Families of rows that turns and mirrors carry onto each other, the same ones carrying the whole set onto itself: the rest of each named row's family, in list order:
3 families of 6 rows:
Pekup: 18 -7 -21 -26 13 -6 -5 -44 7
Vegep: 25 12 -23 -30 2 23 11 1 45
Tifis: 16 -26 -5 -23 12 9 23 -13 25
lovut: 14 12 12 -26 10 -7 -25 1 -5
dip: 12 -20 -12 -21 -2 6 26 -22 4
Sepe: 8 -8 -22 -28 13 8 -22 -31 -3
Kovu: 10 23 10 -18 14 -9 3 -12 41
dazi: 16 9 11 -25 4 -4 -30 8 22
Zuge: 28 13 -18 -43 7 25 1 16 28
fud: 14 32 -25 -28 -2 15 -4 -7 -10
Sinu: 15 29 -27 -20 8 14 3 10 -7
pem: 8 -22 0 -27 -1 4 23 -24 17
pama: 18 3 6 -15 4 -11 -30 4 8
Kosut: 23 -10 -32 -26 13 0 -11 -33 -2
Tizul: 25 15 10 -13 10 -13 14 -10 39
mipu: 22 11 -19 -49 6 26 11 1 34
Ruze: 15 18 4 -10 17 -16 -9 -19 38
Zozu: 10 21 -22 -29 5 22 16 7 -6

Which other rows belong to the same family as Zuge? Pekup, dip, dazi, Ruze, Zozu
Which other rows belong to the same family as Tifis? Vegep, lovut, Sepe, fud, Tizul

Families of rows that turns and mirrors carry onto each other, the same ones carrying the whole set onto itself: the rest of each named row's family, in list order:
5 families of 8 rows:
disu: -2 33 -11 6 6 14 13 -10 -6
Gupez: 13 -19 -12 2 -1 -14 0 0 26
bev: 6 -19 8 6 8 -8 13 -16 21
dorik: -9 -20 -13 -12 1 1 -6 29 -18
puzun: -6 -6 1 -22 9 27 -18 9 -2
temas: 2 -2 -4 6 -2 -9 17 -22 23
bom: -3 -30 -21 -12 -10 0 9 8 8
lofe: 9 8 -7 -7 -20 -19 9 -22 -4
basid: -7 -8 9 -3 9 -5 -16 37 -6
Som: -21 22 4 11 -1 -8 18 -3 -22
Kod: 19 23 -11 3 11 9 13 -15 -6
Suvag: -15 -20 13 -12 -15 -5 -3 11 19
rinu: 25 -7 -7 -1 8 -16 10 -8 18
zuvan: 11 15 -28 22 -1 0 13 -8 -1
Doso: 8 -8 -1 -14 -29 -11 -13 -1 10
Dades: -15 2 7 14 -8 20 -4 23 -25
Gan: -4 21 2 -6 -12 14 1 23 -25
fav: -7 12 -5 21 -12 -24 21 -6 5
kasi: -9 5 -1 -15 16 -5 -6 36 1
darog: 17 -3 -23 22 -2 2 8 -19 -6
san: -28 -5 15 -11 19 11 0 8 -13
naz: -11 22 -5 2 15 18 19 -5 -18
lasep: 8 -34 -12 -3 3 -13 5 9 12
sugig: -3 30 8 22 10 0 -15 2 -8
duvip: 0 -35 -7 12 -12 -8 -8 -8 -3
Filit: -17 -21 21 -2 -14 -2 1 22 1
kinib: 2 7 0 7 0 -19 27 -18 9
tonip: 1 -18 5 -29 1 0 -10 -11 6
tize: -13 18 -7 18 2 19 -9 22 -19
bod: -11 -17 9 -1 1 5 -22 29 8
vene: 2 21 -11 3 23 -6 -6 19 -21
Lifid: 12 18 -23 10 -3 6 21 1 -18
nuted: -1 -16 17 -15 -19 -15 -3 -1 13
biz: -2 -23 23 1 3 -2 -15 14 12
Bodel: -13 0 14 -21 -5 22 -12 12 -15
fidug: 2 -6 -13 25 -16 5 1 -24 -1
sagin: -22 14 -3 13 25 14 16 4 -8
nolus: 11 6 -4 27 11 -15 -8 -18 -5
los: 2 23 -2 22 3 8 -12 11 -25
rugu: -19 16 7 -13 -7 19 -7 24 -11

Which other rows belong to the same family as vene? dorik, lofe, Som, san, duvip, tonip, nolus
Which other rows belong to the same family as temas? disu, Gupez, Suvag, zuvan, tize, bod, rugu
Which other rows belong to the same family as puzun? bom, Doso, fav, kasi, sugig, fidug, sagin
Which other rows belong to the same family as Kod? bev, rinu, Dades, Gan, Filit, Lifid, biz

Families of rows that turns and mirrors carry onto each other, the same ones carrying the whole set onto itself: the rest of each named row's family, in list order:
5 families of 4 rows:
Kiram: -26 18 5 2 -9 20 -7 -28 -22 19 -9 17 9 -27 -3 -22 11 -26 -20 6 23 -20
Zuzad: 6 6 31 1 24 25 -20 -12 -28 6 -17 -15 -14 12 -3 3 6 28 -11 2 0 -10
nade: 3 4 20 17 23 29 -29 -15 -11 18 -8 -6 -12 -7 11 4 4 29 -15 -3 -3 4
somek: -8 3 7 -18 32 5 -9 -15 -20 7 2 7 -20 -13 -1 -4 -18 -45 9 -38 33 -13
lusem: 3 21 18 13 14 2 -11 5 14 -4 -15 5 -33 6 -1 36 -27 -18 -1 14 3 -29
Feku: 2 34 8 4 16 5 -22 -17 21 11 -2 0 -28 17 -4 33 -2 -18 -18 1 -11 -29
riv: -26 16 7 -6 2 23 11 -13 -33 26 -21 18 -6 -27 -5 -3 13 -46 -14 -16 22 -16
nugi: 1 1 -2 -34 25 15 -21 -25 -26 13 4 0 -2 -15 -10 -1 -24 -33 -2 -32 0 -15
sufa: 11 32 15 12 3 11 -10 -26 10 3 -18 -7 -37 10 -11 22 1 -18 -14 23 -7 -29
danoz: -24 11 1 12 -12 29 -3 -39 -5 16 -7 27 8 -21 -6 1 -4 -29 -20 -8 26 -19
vuf: 15 2 31 19 15 16 -20 10 -31 17 -9 -7 -12 -8 17 20 -8 20 -15 2 16 -15
mas: 8 25 -10 13 12 -3 0 -3 14 4 -13 9 -45 3 -2 30 -4 -1 -5 10 -9 -16
Tili: -12 12 6 -20 26 -8 -20 -5 -37 5 7 15 -5 -22 2 6 -19 -28 19 -29 11 -24
reli: -11 8 3 -16 21 18 -3 -17 -31 2 -15 8 -17 -24 -17 0 1 -53 14 -31 17 1
garit: -6 15 0 -29 23 4 -26 -26 -23 -6 5 -1 -6 -10 -21 -12 -6 -43 10 -19 10 -15
voga: -15 2 7 0 -5 20 4 -8 -13 26 -11 26 -7 -24 12 -11 -3 -44 -24 -7 36 -8
piz: -16 12 2 11 -19 10 -10 -6 -19 11 -6 39 4 -33 9 4 -3 -35 -7 5 20 -11
Zib: 11 31 -2 16 21 10 -6 7 5 12 -21 -19 -40 -6 -12 27 11 -10 -16 16 -4 -14
mave: -5 17 13 15 34 20 -10 13 -13 8 -20 -17 -21 4 -12 20 19 22 -11 -1 11 -6
seg: 10 7 5 10 20 9 -10 7 -26 16 -6 2 -21 6 7 22 13 35 -13 -9 7 -6

Which other rows belong to the same family as nade? Feku, nugi, danoz
Which other rows belong to the same family as Zib? riv, reli, mave
Which other rows belong to the same family as piz? lusem, vuf, Tili

Families of rows that turns and mirrors carry onto each other, the same ones carrying the whole set onto itself: the rest of each named row's family, in list order:
5 families of 4 rows:
buko: -5 -22 5 -16 8 -2 22 -5 -16 -29 -1 -6 16 6 32 11 12 2 -17 5 13 -11 20 -1
kez: -21 1 -6 -7 25 4 -8 19 3 4 -7 1 -1 18 -6 -7 -23 -11 18 -41 19 -6 15 3
Vara: 23 -24 15 6 -18 6 16 -16 -11 7 8 4 6 7 2 0 20 12 -2 24 -16 2 -19 12
gar: -13 -22 -4 2 14 14 -22 21 18 12 0 5 1 22 -18 -17 -12 -10 20 -32 2 3 12 6
Taras: -13 -18 15 -32 11 10 17 1 -14 -22 22 -8 1 9 20 11 10 -14 -3 -1 17 -14 28
 10
gines: -3 -10 14 -23 23 -7 14 2 8 -26 4 -9 2 -1 28 12 -6 -3 -18 0 21 -6 31 7
meris: -3 30 7 13 -3 8 -4 -1 24 20 -15 9 -15 -12 -7 -1 -4 3 34 15 -4 14 11 4
Lopa: -8 -11 -9 -14 19 12 -12 19 22 -8 1 2 -4 17 -4 6 -18 -19 15 -40 14 -1 15
 4
kopo: -2 -18 5 -22 5 -1 21 7 -11 -31 16 -10 2 9 20 14 19 -10 -15 -7 9 -11 30
 -3
peg: -5 15 17 22 -3 1 -2 -9 22 20 -22 19 -23 -4 -9 -7 2 12 28 9 -6 12 -2 -4
dilo: -20 -2 -14 -1 32 0 -12 31 8 3 -12 -1 12 12 -12 -5 -16 -6 10 -29 8 8 16 4
nupu: 23 -21 3 3 -22 15 15 -6 -35 6 6 6 9 15 3 18 5 3 4 12 -1 -10 -19 2
fogem: -26 -5 -10 -5 16 -2 -12 15 1 -3 -11 -1 19 19 -5 -11 -17 -11 11 -44 9 0
 11 11
zum: -11 30 12 17 -3 -16 10 -8 7 15 -18 -2 -18 -9 -6 -11 18 10 20 13 -20 11 8
 7
tak: -5 19 11 21 1 -4 -12 -1 18 27 -24 5 -15 -9 -9 -4 -11 10 25 17 -9 13 6 12
defal: 17 -13 9 7 -18 8 9 -11 -27 15 10 12 -9 -2 -11 9 13 7 2 25 -21 0 -17 10
Rig: -11 -26 14 -19 7 1 10 0 -11 -25 18 -4 -16 5 19 21 19 -5 -15 1 10 -13 31
 1
kedi: 33 -17 7 10 -27 -5 13 -14 -17 6 4 -10 3 8 8 4 11 8 -10 14 -17 -8 -10 15
Legaf: 34 -22 13 11 -7 -1 21 -6 -15 16 1 -4 6 13 0 -6 9 13 -4 22 -13 -3 -21 8
kise: -10 23 19 22 4 -13 -3 6 19 29 -17 -7 -10 5 -9 -23 -3 10 26 4 -5 10 14 10

Which other rows belong to the same family as tak? kez, Vara, kopo
Which other rows belong to the same family as kedi? Taras, peg, dilo
Which other rows belong to the same family as gar? gines, nupu, zum

Families of rows that turns and mirrors carry onto each other, the same ones carrying the whole set onto itself: the rest of each named row's family, in list order:
5 families of 4 rows:
Rotuf: -21 -2 -18 23 15 -7 -2 -14 -14
Mumez: 8 -7 0 -19 -11 24 10 14 0
sem: -22 -1 -19 22 11 -5 -1 -15 -18
zose: 3 -6 -3 -18 -15 18 20 15 5
pomo: -11 -6 15 14 -7 -9 -3 -13 33
bar: 7 -6 1 -16 -20 17 19 14 5
Kapo: -12 -3 13 15 -10 -6 0 -15 32
ped: 29 -11 4 9 3 -16 -3 13 -22
rara: -24 6 -19 20 6 -5 -3 -16 -12
ber: -4 -8 9 14 -5 -1 0 -17 35
kapi: 21 -12 1 7 -1 -18 -10 18 -24
Teb: -10 3 16 16 2 -4 -5 -16 29
Kuvag: 28 -14 3 7 7 -14 -2 15 -23
bop: 28 -10 10 3 -3 -14 -4 14 -22
fule: -11 -6 12 20 0 -9 1 -14 32
ser: 25 -17 6 7 -5 -19 5 16 -22
noki: -23 -3 -24 25 4 -11 3 -13 -9
zolog: -23 6 -16 21 10 -13 -1 -7 -19
Lag: 7 -12 -4 -16 -11 19 21 18 1
kamur: 6 -9 4 -15 -12 22 24 8 6

Which other rows belong to the same family as Kuvag? Rotuf, bar, Kapo
Which other rows belong to the same family as ser? Mumez, Teb, noki
Which other rows belong to the same family as kapi? ber, zolog, kamur
Which other rows belong to the same family as Lag? rara, bop, fule

Families of rows that turns and mirrors carry onto each other, the same ones carrying the whole set onto itself: the rest of each named row's family, in list order:
3 families of 6 rows:
Lipa: 0 -8 -27 4 -6 -3 -5 -8 -2 -5 37 -20 -10 -22
tav: 8 -1 -1 28 4 -24 -12 -11 10 -5 6 -51 -12 -16
ravis: -16 18 11 11 -13 -2 -14 -25 24 -11 8 -8 -16 28
bemip: -7 -4 -30 -5 30 -13 -15 12 13 -18 7 -1 18 25
dini: -8 -12 -20 -7 -20 0 -18 -18 25 -13 19 -12 -1 -10
bolo: -1 -3 -36 5 36 -17 -8 17 0 -17 16 -8 9 22
musa: -34 10 -2 -5 -9 -25 3 -2 -17 4 17 -30 7 -9
luta: -17 27 25 8 9 11 -2 -16 -3 9 21 -11 3 -1
fif: 3 22 -1 32 5 -1 -2 -17 -4 -3 33 -21 -33 12
mipo: 8 -3 -23 15 42 -21 -15 14 12 -18 1 -20 8 23
Sugu: -13 28 7 18 10 4 5 -11 -18 7 36 -15 -15 3
mumin: -18 19 21 2 -3 14 -12 -24 19 -2 11 -2 2 10
loka: -4 20 6 31 -4 -10 -9 -22 14 -11 15 -23 -32 27
nev: -28 3 -11 4 -24 -37 -8 -8 3 -11 6 -35 -11 10
guzu: 2 -1 -15 4 44 -13 -14 15 11 -12 -1 -14 24 13
Guvaf: -5 0 15 9 4 -11 -16 -12 17 2 -2 -38 14 -23
pepa: -13 6 -20 3 38 -26 -5 21 -6 -10 5 -17 18 23
zotu: -13 3 -21 4 31 -31 -12 15 9 -19 -4 -16 13 33

Which other rows belong to the same family as Guvaf? Lipa, tav, dini, musa, nev
Which other rows belong to the same family as bemip? bolo, mipo, guzu, pepa, zotu

